Some points, each followed by its number:
 0.26|-0.60| 0.42|-0.25| 0.13| 0.45|-0.74| 0.79|-0.58| 0.94|-0.98| 0.11 0
 0.66|-0.33| 0.17| 0.18| 0.27|-0.04|-0.49| 0.83|-0.44| 0.51|-0.51|-0.35 1
-0.65| 0.28| 0.36| 0.50|-0.11|-0.25| 0.98| 0.00|-0.22|-0.12| 0.66| 1.66 2
 1.15| 0.55| 0.35| 0.06| 0.47| 1.59| 1.26|-0.98| 1.22|-0.68|-0.83|-2.60 3
 1.36| 0.51| 1.54| 0.67| 0.68| 0.06|-0.68| 0.28|-0.07|-0.99|-0.71| 0.52 4
-1.07| 0.54|-0.70| 0.05|-1.23|-0.74|-0.24| 3.22|-0.62| 0.55| 0.67| 1.31 5
 0.19|-0.42|-1.76| 0.35| 0.51| 0.66| 0.73|-1.06| 0.33|-0.66| 0.73| 1.73 6
-0.55|-0.65|-0.88|-0.51| 1.32| 0.62| 1.10|-0.61| 0.12| 0.04| 0.66| 2.12 7
 0.67| 0.33|-0.25|-0.13| 0.67|-0.13|-0.25|-0.41|-0.02|-0.84|-0.16| 0.02 8
-0.16|-0.22| 0.06|-0.23|-0.39| 0.14|-0.18| 2.13|-1.00| 0.96|-0.04| 0.48 9
 1.26|-0.33| 1.02|-0.03| 0.98| 0.85|-0.86| 0.51| 0.09| 0.70| 0.18|-0.75 10
-0.82|-0.14| 0.98| 0.53|-0.45|-0.65| 0.99|-1.38|-0.15|-0.91| 1.22| 1.05 11
-0.47|-0.89| 2.47|-0.60|-1.31| 0.94|-0.88| 0.90|-0.46| 2.86|-2.87|-1.94 12
 0.55| 0.28|-1.12| 0.00| 1.07| 0.17| 1.01|-1.09| 1.00|-0.68| 0.35| 0.00 13
-0.06|-0.72|-1.23|-0.65|-0.69| 0.00|-0.70| 0.11|-0.77| 0.43| 0.73| 3.05 14
 0.90| 0.44|-0.58| 0.30| 0.68| 0.27|-0.01|-0.01|-0.08| 0.09| 0.58| 1.13 15
 0.24|-0.35|-0.94| 0.63| 0.04|-0.59| 0.37|-0.07| 0.02|-0.17| 0.02| 2.18 16
 0.23| 0.03|-2.63|-0.16| 0.74|-1.15| 0.41|-0.34|-0.14|-0.75| 1.78| 3.09 17
Which five points above are nearest to each new point? Their numbers follow each, nearest first.
 0.07|-0.13|-0.50| 0.65| 0.29|-0.34| 0.20| 0.24|-0.84|-0.27| 0.61| 2.24 16 2 15 14 6
-1.99| 1.12| 0.71|-0.63|-1.59| 0.33| 2.89|-1.43| 0.76|-1.44| 0.75|-1.60 11 3 13 2 8
 0.08| 0.08|-0.66|-0.25| 0.76| 0.54| 0.19| 0.98|-0.80| 0.17| 0.48| 1.28 15 9 2 16 1
-1.86|-0.05| 3.07|-1.72|-2.17| 1.22|-0.36|-1.14|-0.42| 0.84|-2.17|-3.59 12 3 0 1 10
 0.33|-0.06| 0.87| 0.76|-0.26|-0.09| 0.43|-0.93| 1.16|-0.31|-0.94| 0.07 8 4 13 1 2
 0.71| 0.15|-0.50| 0.45| 0.40| 0.93| 1.07|-0.99| 0.65|-0.70|-0.11|-0.93 13 8 3 15 6
-0.55|-0.05| 1.30| 0.65|-0.24| 0.12| 0.75| 0.31|-0.21| 0.06| 0.43| 0.49 2 11 1 15 0
-0.94|-0.62|-1.66|-0.62|-0.72|-1.05|-1.03| 0.36|-1.62| 0.47| 0.47| 3.06 14 16 17 2 5
-1.86|-1.04|-2.49|-0.67|-1.95|-0.53| 0.34|-1.35| 1.91| 1.21|-1.09|-1.83 13 1 8 0 6
-0.84|-1.38|-1.54|-0.25|-1.33|-0.02| 0.31|-1.46| 1.65| 0.75|-0.68|-1.30 13 8 1 0 6
-1.50|-0.36| 3.58|-0.81|-1.76| 0.76|-0.85|-1.28|-0.06| 0.42|-1.82|-4.19 12 3 0 10 1
-0.86|-0.94|-1.78|-0.33|-0.54| 0.70| 1.02|-1.56| 2.67| 0.08|-0.24|-0.71 13 6 3 8 7
 0.32| 0.72|-1.19| 0.55| 0.52| 0.01| 0.58| 0.08| 1.10|-0.10| 1.05|-1.56 13 8 15 1 3
-0.89| 1.98| 3.20|-0.69|-3.27|-1.03|-1.19|-0.03| 0.06| 0.14|-1.95|-3.76 12 1 3 0 4
-0.31| 0.33| 3.21|-0.60| 0.70|-0.52|-1.25| 0.95|-2.08|-2.17|-0.84|-0.41 4 1 8 0 10
 1.43| 0.82| 0.42|-0.21| 0.49| 1.90| 1.23|-0.69| 0.95|-0.60|-0.62|-2.72 3 13 10 8 1
-1.09|-0.17|-0.88| 1.88|-0.41|-0.60| 0.32|-2.11| 2.98|-0.26| 0.96|-1.53 13 11 8 3 6
 0.42|-0.03|-0.25| 0.25| 1.01| 1.14| 1.40|-0.73| 1.50|-1.04| 0.05|-2.01 3 13 8 10 1
 0.10| 0.90| 2.86|-0.53|-0.20|-0.74|-1.08| 1.35|-1.44|-1.14| 0.92|-0.82 4 1 10 9 8
-1.04| 0.39| 1.20| 0.97|-0.15|-0.24| 0.90|-0.35| 0.02| 0.21|-0.15| 0.61 2 11 8 1 16
-0.20| 1.53| 2.94|-0.04|-2.67|-0.51|-0.80| 1.08| 0.68| 0.22|-1.00|-3.75 12 1 3 10 0
 0.48|-0.08|-0.04| 0.09| 1.30| 0.47| 0.27| 0.24|-0.02|-0.10| 0.01| 1.23 15 8 16 7 2
 0.29| 0.00| 1.43| 1.65| 1.14| 0.15|-0.67| 0.02| 0.71|-1.47|-0.63| 0.95 4 8 15 1 2
 0.00| 1.06| 2.95| 0.00|-2.18|-0.58|-1.11| 1.13|-0.22| 0.85|-1.68|-2.81 12 1 0 10 4
-0.81| 1.86| 3.10|-0.74|-3.63|-0.93|-1.25|-0.01|-0.14| 0.27|-1.87|-3.97 12 1 0 3 10
-0.52| 1.53| 3.53|-0.34|-2.67|-1.54|-1.15| 0.38| 0.13| 0.18|-2.02|-3.58 12 1 0 4 10
 1.10| 0.47|-0.47|-0.52| 0.19| 1.15| 1.37|-1.69| 1.95|-1.03| 0.09|-2.82 3 13 8 10 1
 0.02|-0.09|-0.19|-0.66| 0.55| 0.77| 0.41| 0.05|-0.76|-0.11| 0.16| 1.04 15 8 7 2 0
 0.05| 0.33|-2.07|-0.07| 0.72| 0.04| 0.39| 0.23|-0.24|-0.17| 1.48| 2.92 17 6 16 7 14
 0.87| 0.47|-1.32|-0.06| 1.28| 0.27| 0.16|-0.50| 0.22|-0.24| 1.24| 1.20 15 6 13 8 7
 0.74| 0.22| 0.63| 0.39| 1.24| 0.09| 0.19| 0.87|-0.08| 0.49|-0.40| 0.36 1 15 10 0 4
-2.62|-2.73|-3.80|-1.15|-1.64|-0.83| 1.60|-3.77| 3.65| 1.65|-0.72|-2.21 13 6 3 7 11
-1.50| 0.45|-2.05| 1.37| 1.92| 0.65|-0.31|-0.15|-3.68| 1.53| 2.96|-1.21 15 9 1 2 7
